One turning vector, and how many ticks it has turned
The counts run from 0 to 412.
[145  89 103 126 107 188 135 145 147 100 124 157 114 101 186 139 142 119
 106 168 138  98 140 102 116 145 184 149  92 134 161  88  96 155 132 138
 108 162 105 124 129  91 101 175 147 113 115 106 147 154 131 167 203 159
 106 139 161 152 171 129 131  97 124 105 170 102 133 118  94 131 146 136
 103 110 156 117  87  80 108 147] : 75
[123 104  78  97  96 184 182 157 153 103  90 164 117 117 173 110 147 113
 126  93  76 114 117 104 117 130 182 127  97 128  92 137 104 120 160 113
 133 191  87 140 105 113  88 162 152 126 128  79 137 126 128 168 175 118
 117 129 163 130 168 162 117 112 140 148 109 106 117 112 128 142 125  98
 164 145 138 166 148 121 130 149] : 256
[175 130  82 106 122 172 153 169 152 129  71 150  60  95 122 110 162 117
 137 137 101 114 142  89 125  90 128 119 148  90 137 147 140  97 130 113
 169 139 124 156  97 118  90 139 162 162 104  84 129 120 136 171 164 123
  98 131 179 139 170  91 146  85 118 127 130 106  80 148 140 142  97 137
 148 143 132 175 146 118 137 151] : 129
[135  69 144 138 127 166 136 156 183 132 106 115 128 102 166 120 145 154
 117 171 128 115 159 107 153 126 132 188 111 121 136  92 111 136 148 131
 142 169 117 127 132 105 113 134 152 142 132 118 137 125 120 163 156 136
  55 128 154 136 166 119 135 100  99 125 169  83 100 132 126 146 167 120
 129 137 192 139 104  85 105 153] : 30
[130  81 115 134 140 175 142 168 158 118  89 165 116  95 144 153 153 113
 120 152 133 112 173  87 144 120 181 181  88 129 136 102  98 114 132 113
 135 144  82 118 122 128 111 162 159  83 122 134 154 144 138 184 193 154
  88 122 165 141 188 120 133 130 121 107 212 100 107 145 128 136 157 115
 101 118 142  92 131 111 104 132] : 359
[143 109 128 145 142 171 146 162 152  87 112 158 114 116 187 147 171 109
 139 122 110 150 130 118 158 123 202 187 128 119 125 109  97 116 174 122
 129 176  91 115  93 102 120 130 169  97 130 128 165 129 107 140 172 161
  75 110 130 149 153 140 105 120 113 124 175 117 117 103 121 182 160 121
 159 129 163 122 108  86 108 127] : 187
[151  94  73 133  96 161 137 147 139 100 145 129  85 150 178 103 171 146
 136 162 107 144 104 118 134 113 153 135 137  99 175 113 119 127 145 153
 170 172 121 113  70  96  67 141 175 171 112 117 145 130 127 149 137 134
 116 153 203 163 153 152 137 105 114 135 119 126  99 115 120 133 120 143
 113 100 149 176 137 107 135 102] : 150
[149 113  86  96 112 172 161 151 164  87  69 169 111 110 162 117 148 147
 123 144 117 103 137 110 134 122 203 109 125 107 175 135 114 129 105 103
 159 138 128 153  82  98  81 141 167 148  97  95 141 138 153 158 181 137
 123 121 144 152 111  82 136  98 121 107 106 119  95 113 114 125 123 132
 114 101 147 141 136  69 168 139] : 304
[159  88  91 111 125 145 150 147 144 117 108 162  88 118 149 105 162 110
 150 180 141  75 133  79 131 133 148 145 125 113 159  83 111 146 134 159
 187 156 107 103 119 110  55 140 158 143 107 113 152 169 129 152 147 141
 145 110 159 146 166 158 113 111 106 112 148 114 144  81 136 136 141 127
  69  96 155 144 136 108 126 134] : 67
[137  69 100 128  91 165 142 159 168  87 131 161 137 102 176 107 158 101
 117 140 115  92 135  88  89 168 188 147 116 137 164 133 114 132 159 134
 116 196 126 119  99  77  97 153 170 118 106  98 143 151 104 131 159 129
  98  98 140 142 140 116 136 120 118 124 134 105 152 105 102 119 187 126
 105 117 157 130 125  84 141 148] : 167
[152 123  87 115 108 157 159 135 184 113 117 128  86  84 164  91 133 125
 105 132 107 129 134 107 156  98 128 134 149  97 154 108 135 156 122 161
 185 163  98 122  86 101  88 140 174 171 136 109 144 160 143 129 132 112
 103 138 161 156 135 118 150  79 128 119 123 130 116 135 136 130 130 125
 109  98 137 182 146 137 146 147] : 241
[ 89 107 105 123 132 167 153 150 142 112  54 142 100 123 154 121 184 126
  92 144 117 119 165 124 100 146 160 100 102 134 132 114 131 155 109 133
 131 160 105 146 126 104  87 141 146 117 119  87 164 147 143 174 201 147
  89 140 164 134 181 108 107 101 130  92 167 118  98 140 141 160 148 108
 143 152 154 123 110 107 134 121] : 404
[153  70 103 109 145 172 136 175 151 122  58 157 101 104 158 101 173 123
 177 159 102  99 153 115 116 123 156 131 139 161 151 131 130 146 133 179
 174 161 109 165  69  91 119 148 142 132 134 105 152 119 137 159 153 145
 116 137 152 123 135 129  97 117 148 129 156  97 104  95 162 120 130 109
 118 127 176 135 121  81 102 103] : 296
[157 122 110 141 141 155 154 157 159 117 108 119 110 151  89 121 143 141
 153 160 119  95 151 115 157 141 126 156 122 103 156  90 109 119  87 100
 184 130 125 127 135 111  86 132 140 132 112 123 131 183 107 173 147 174
 107 136 168 197 165 120 132 101  70 166 140 122  81 107 133 177 141 120
  81 157 166 115 159  73 153 134] : 374
[111 103 131  95 140 165 178 121 185  98  72 148 141 111 115 128 121 129
 120 140 109  81 148 138 145 135 192 141  96 151 165 113 129 142 115 117
 143 155 114 152 118  99 115 128 131 114 124 103 142 148 118 193 177 153
 106 153 128 179 171 143 113  96 126 122 150 111  87 144 158 136 138  83
 119 164 176 112 138  81 127 117] : 292
[178 103 110 116 128 165 153 132 207 117 121 132 101 114  88  84 119 137
 117 155 135 140 143 112 184 130 136 182 128  92 177 118 116  80 154 128
 156 166 121 132 101  80 103 117 171 150 122 102 134 139  90 154 131 154
  73 130 158 178 155 107 134  98  88 162 103 118 103 113 153 166 145 141
 114 139 116 144 117  99 154 134] : 198
[137 116 112 107 155 186 169 158 187 105  89 138 115 117 122 137 107 126
 133 117 118 142 166 131 168 112 150 155  95 124 165  99 117 104 127 139
 163 144  75 155  89 106 128 115 144  98 135 120 157 130 158 153 171 171
  92 149 146 163 155 118  90  90 129 140 123 117 117 118 190 168 153 102
 111 153 125 164 123  75 123 100] : 116
[173 111  83 124 115 177 121 166 164  63 122 154 111 130 141 128 157 108
 136 118 117 152 123 129 113 142 169 133 122 115 108 130  98  99 187 128
 133 194 105 132  99  78  91 124 173 113 116 100 119 148 106 130 147 156
  78 139 159 159 177 117 122 121 114 163 128 110 129  92 128 180 114 144
 142 156 127 116 142  85 135 126] : 15
[118 102  98 109 108 152 186 120 152  95  82 161 119  96 172  86 183 118
 105 119  98 116 103 120 130 121 185 130 145 140 152 143 106 144 154 158
 153 176 103 141  97  84  71 151 199 163 145 114 149 145 130 116 181 121
 125 129 134 158 159 121 111 101 129 120 129 126 126 122 135 130 129 137
 142 110 155 141 143 122 140 126] : 324
[159  66  87  96 124 167 144 168 144 124  83 140 122 105 142  90 162 142
 158 157 102  97 129 103 140 125 156 130 134 115 145 155  96 110 145 122
 179 154 162 150  93  85  99 148 165 167 118 105 111 113 132 160 156 103
  87 119 163  97 161 116 131 109 123 127 142  79  86 130 134 111 116 132
 117 128 183 156 131  80 130 144] : 213
[162 131  99 104 142 152 187 142 170 101 125 129 116  93 135 113 142 132
 121 133 122 124 150  90 154 134 120 140 136 130 165  82 113 177  82 147
 175 143  97 124 135 130  95 161 153 177 132  85 136 173 156 192 164 129
 103 103 165 140 126 117 131  67 123 116 163  91 109 127 120 125 111 104
 107 144 187 163 119 109 122 187] : 157
[119  93  93 102 113 177 153 205 176 104  71 166 145 116 125 146 145  97
 132 122  96  90 148 101 116 157 176 116  95 116 103 136 100 137 139 116
 136 167 103 143 113 101 128 148 159  82 118  92 113 151 122 160 141 134
  88 117 149 118 175 121  96 104 124 154 138 101 132 102 155 153 151  96
 126 161 152 132 158  84 126 161] : 100
[117  42 100 142 121 160 161 198 170 100 135 138 140 127 129 124 147 151
 135 133  88 134 153 104 121 155 159 151  99 151 181 122 121 160 117 150
 144 165 111 118 102  88 134 137 153 105 117 110 139 142 121 171 142 113
  82  94 180 151 124 139 149 101 121 150 159 104 113 125 110 119 170  99
  84 153 183 133 126  90 142 154] : 10
[146 108 123 131 137 150 147 159 151  85  82 134  80 100 121 113 153 110
 128 157 100  87 132  79 147 147 161 175 129 109 139 100 102 124 131 137
 196 160 111 125 121 114  68 152 154 143 157 120 151 147 105 182 160 168
 151  90 134 184 161 157 135 121  73 150 149  94  99  81 121 153 155 140
 101 126 151 113 118 122 122 147] : 111
[178 133  87 136 121 163 165 113 147  73 110 170  85 119 141 128 130 101
 179 150  93  90 146  87 122 109 172 135 171 120 130 151 108  97 178 150
 173 142 129 130  71  86  89 135 151 123 126 122 137 154 120 147 144 156
 137 125 168 186 159 138 133  70 102 158 137 135  98 113 137 145 136 130
 128 152 130 156 145  72 115 146] : 127
[150 126 111 109 129 190 134 167 149 109  89 164 124 120 169 110 170 126
 148 149 113 108 153 123 129 114 164 111 158 130 153 141 123 153 139 154
 160 142 111 151  67  64  88 123 187 141 107 131 124 135 139 115 144 139
 101 132 142 139 138  80 130 104 135 108 135 126 109 132 141 141 145 135
 134 113 158 126 161  65 139 102] : 388
[129  77 126 118 139 165 141 155 170 128 119 122 128 131 100 100 152 141
 111 182 143 116 137 132 171 124 144 168  79 106 163  82 119 111 122  99
 144 160 126 111 130  95  99 114 150 125 119 113 152 139  81 162 155 172
  70 152 157 175 191 126 118 122  95 140 155 119  77 137 142 177 136 123
  94 124 147 124 110  88 142 121] : 290
[155 101 124 116 121 173 152 128 148  89 107 169 110 118 163 117 176 104
 139 143 112 105 106 103 132 129 184 172 138 120 136 123 108  99 185 120
 135 181 119 123 103  92  83 134 183 125 127 126 149 127  55 142 165 150
 114 103 118 148 174 123 116 133 101 131 134 101 105  99 127 158 162 153
 142 131 170 108 156  98 136  98] : 279
[143 121 112 122 119 147 171 104 172 120 121 116 125 136 120 105 134 148
 146 176 142  84 120 121 175 120 149 157 114 104 185  89 113 151 130 113
 185 138 126 119 126 104  67 113 158 162 114 134 146 167 100 160 134 151
 100 135 158 175 151 153 117  99 102 122 105 104  93 132 142 161 151 131
  96 123 185 151 146  59 144 140] : 134
[125  67  90 165 130 165 146 174 107 109 136 133 130 176 147 120 203 151
 146 143 138 145  97 121 115 150 161 144  89 151 172  98 105 150 140 138
 150 147  95 108 114 108 108 135 176 132  99 125 148 159 129 145 154 107
  69 114 174 135 152 112 110 117 128 144 150 108 136 108 124 166 147 137
 107 163 186 116 153  74 156 111] : 78
[140 124  80 131 108 159 123 150 174 103  84 158  79 107 128 120 164 116
 125 167 157 107 152 101 151 117 177 159 134  81 149 125  98 101 119 112
 166 131 130 124 106 104  67 139 193 150 102 151 164 145 113 159 159 149
 130 120 146 144 174 119 140 142  77  99 137 132  79 126 119 164 146 158
  93 101 125 148 134  95 134 119] : 131
[161  94 102 113 118 163 131 128 146  80 114 155 109 145 114 115 137 123
 119 156 109 115 105 105 122 121 161 159 124 103 157 130  93  81 180 136
 152 169 100 127 118  80  89 128 164 123 117 122 122 116  95 132 163 164
 126 166 139 206 175 109 131 114  87 158 110 116 118 115 141 172 127 168
 116 121 120  91 141 108 156 113] : 107
[135  73 126 145 132 175 143 166 133 120 133 149 150 156 159 131 179 143
 152 169 107 110 112 106 134 125 160 180  97 115 140  79 127 106 153  84
 155 151  94 115 106 120 105 128 170  99 107 139 139 131  95 163 133 141
  91 109 162 132 161 166 103 115 112 135 145 100 113  99 119 153 169 109
 126 139 198 130 164  71 130 110] : 362
[142 126  99 104 122 188 183 134 144 119 122 140 119 138 159  75 171 116
 124 165 122 127 123 143 142 112 128 126 125 116 151 130 142 128 151 110
 141 144 111 135 104  91  85 129 196 169  98 104 111 157 109 121 170 126
  82 158 148 157 171  75 124  85 136 127  91 128 106 152 156 157 120 141
 148 158 157 155 155  74 160 124] : 61
[147 108 113 138 113 174 114 137 140 111 123 108 115 141 139 139 154 152
 105 176 139 127 131 117 117 133 130 141  91 124 143  94 104 151 126 159
 111 181  98 113 132 113  85 136 145 124 117 106 128 164 129 180 187 169
  72 168 204 168 212 130 124  90 114 144 160 112  97 133 130 180 132 130
 116 151 140 142 120  81 115 167] : 402
[158 125 100 167 123 166 176 125 142  87 161 166 109 155 133 128 132 116
 134 116 108 148 110  87 150 114 164 147 121  94 144 116 111  84 164 100
 149 141  84 109 111 100  89 136 173  99 102 108 118 147  95 155 142 139
  90 122 179 195 179 118 124  83 113 174 135 130 101 138 107 166 135 130
 152 150 146 157 172  94 165 151] : 346
[131  94 127 140 134 148 167 170 173 108 148 131 124 106 134 120 141 131
 145 127 125 139 137 103 181 137 153 201 107 125 158  68 116 109 140 131
 160 164 108  99 121 132 122 136 164 109 122 109 168 151 104 162 134 125
  75  96 143 139 139 148 114 124 102 142 156  95 101 113 125 156 175 108
  97 133 184 151 101  94 129 142] : 270
[117  99 101  99 133 160 156 144 163 109 119 110 127 122 107  97 158 160
 138 154 138 104 135 109 158 126 141 147 101 136 168  65 121 143 119 139
 190 155  89 122 105 123  91 129 144 162 134  97 184 136 129 166 137 120
 103 151 166 114 157 178 104 103 130 123 134 108 102 113 156 151 128 105
  87 141 190 182 106  88 136 123] : 225
[152 103 103 146 136 179 131 166 189 109  95 141 108 116 131 137 128 125
 145 138 145 128 173 110 166 127 158 186 111 127 161 101 110  94 128 150
 162 146  86 133  85 102 101 112 158 102 136 132 150 151 126 140 132 194
  96 131 160 167 155 127 108 107  91 151 143 129 124 102 156 164 170 118
  84 132 132 150 104  76 110 119] : 115
[144 149 104  87 134 160 188 138 205  82  68 133 107  88  75 118 104 106
 119 124 128 110 161 123 150 134 176 150 108 138 152 109 103 101 131 119
 176 130 108 146 122 113 116 147 157 119 143 112 135 139 128 177 187 143
  92 144 110 170 150 111 137  90 112 120 137 100  88 135 159 145 109 111
 115 161 132 107 125  95 125 136] : 200
[151 133  71 134 115 162 166 148 150  81 135 158 118 154 130 126 144  83
 141 111 108 121 100 105 130 129 174 156 129 130 122 132  78 117 169 146
 168 151  88 105 103  98  88 150 192 126 132 142 115 182 111 113 126 120
 102 147 152 167 166 124 131  93 113 161 148 124 146  88 128 164 132 139
 114 136 152 123 179  95 120 143] : 171
[141 108 121 107 136 173 134 146 175 137  86 127 116 114 113 100 159 152
 102 179 131 122 150 149 187 105 126 150  94 113 154  93 140 105 101 105
 164 156  85 129 121 113  86 117 169 156 110 103 139 128 106 165 146 147
  75 162 152 149 166 124 110 108 123 124 116 118  75 144 174 168 134 123
 106 116 152 133 139  96 133 110] : 289
[114 130  85 105 113 176 175 147 176  96  96 134 106 126 132 116 115  95
 100 125 116 112 156 124 153 129 173 149  91 132 150 113 124 164 111 143
 132 159  89 134 109 110 105 149 159 126 130  94 158 188 149 172 170 149
  93 168 129 164 168 144 101 100 152 128 167 145 114 156 169 144 133  81
 112 130 130 146 109 100 106 139] : 72
[158 131 103  83 149 193 158 150 168  90  77 143 103 117 118 110 148 122
 141 151 128 111 123 119 163 138 157 143 117 108 144 112  98  98 126 107
 178 148 110 157 115 126  91 134 164 183 145  78 119 132  99 163 164 168
  89 141 104 138 138 106 107 105  97 143 103 101 115  90 177 167 103 143
 118 130 155 115 152  77 131 118] : 372
[128 106 101  95 126 160 168 161 192 108  90 144  91  94 118  93 119 110
 102 133 115 107 116 128 142 132 123 156 101 131 165 100 118 110 114 145
 201 131 104 133 109 119  78 135 186 138 131 120 148 159 106 139 119 114
  99 135 116 149 135 132 140 116 115 129 114 100 138 106 173 161 160 124
  87 107 159 112 152 130 134  87] : 352
[192 101 101 130 130 155 147 155 162  87 121 131  89 116 134 102 159 140
 149 174 115 122 110 109 161 124 163 181 148  95 145 119  89 104 161 120
 170 171 135 127 102 107  84 152 163 157 137 116 141 121 105 161 165 147
  96 125 167 150 152 138 132 113  89 155 139 103  89 109 105 136  89 172
 125 110 150 142 126  92 130 124] : 370
[141  43 113 120 110 185 170 185 160 120  93 156 111 153 127  93 146 151
 138 144  69  92 140 132 129 134 124 133 110 108 159 145 137 113 142 123
 152 152 104 149  80  83 133 131 145 113  95  88 118 140 101 148 123 124
 104 138 176 161 158 126 109  88 126 176 105 119 104 138 157 138 143 110
 130 165 149 144 158  89 147 127] : 365
[148 122  70 147 129 170 138 177 157  74 116 158  83 113 131 148 153 118
 101 154 130 156 151  93 145 129 154 182 128 114 150  83  95 138 106 140
 159 158  67 105 119 120  91 154 159 137 143 136 164 173 133 162 177 169
  99 130 165 182 153 101 133 135 105 130 175 127 123 119 133 171 124 132
  81  86 137 125 128 116 129 122] : 3
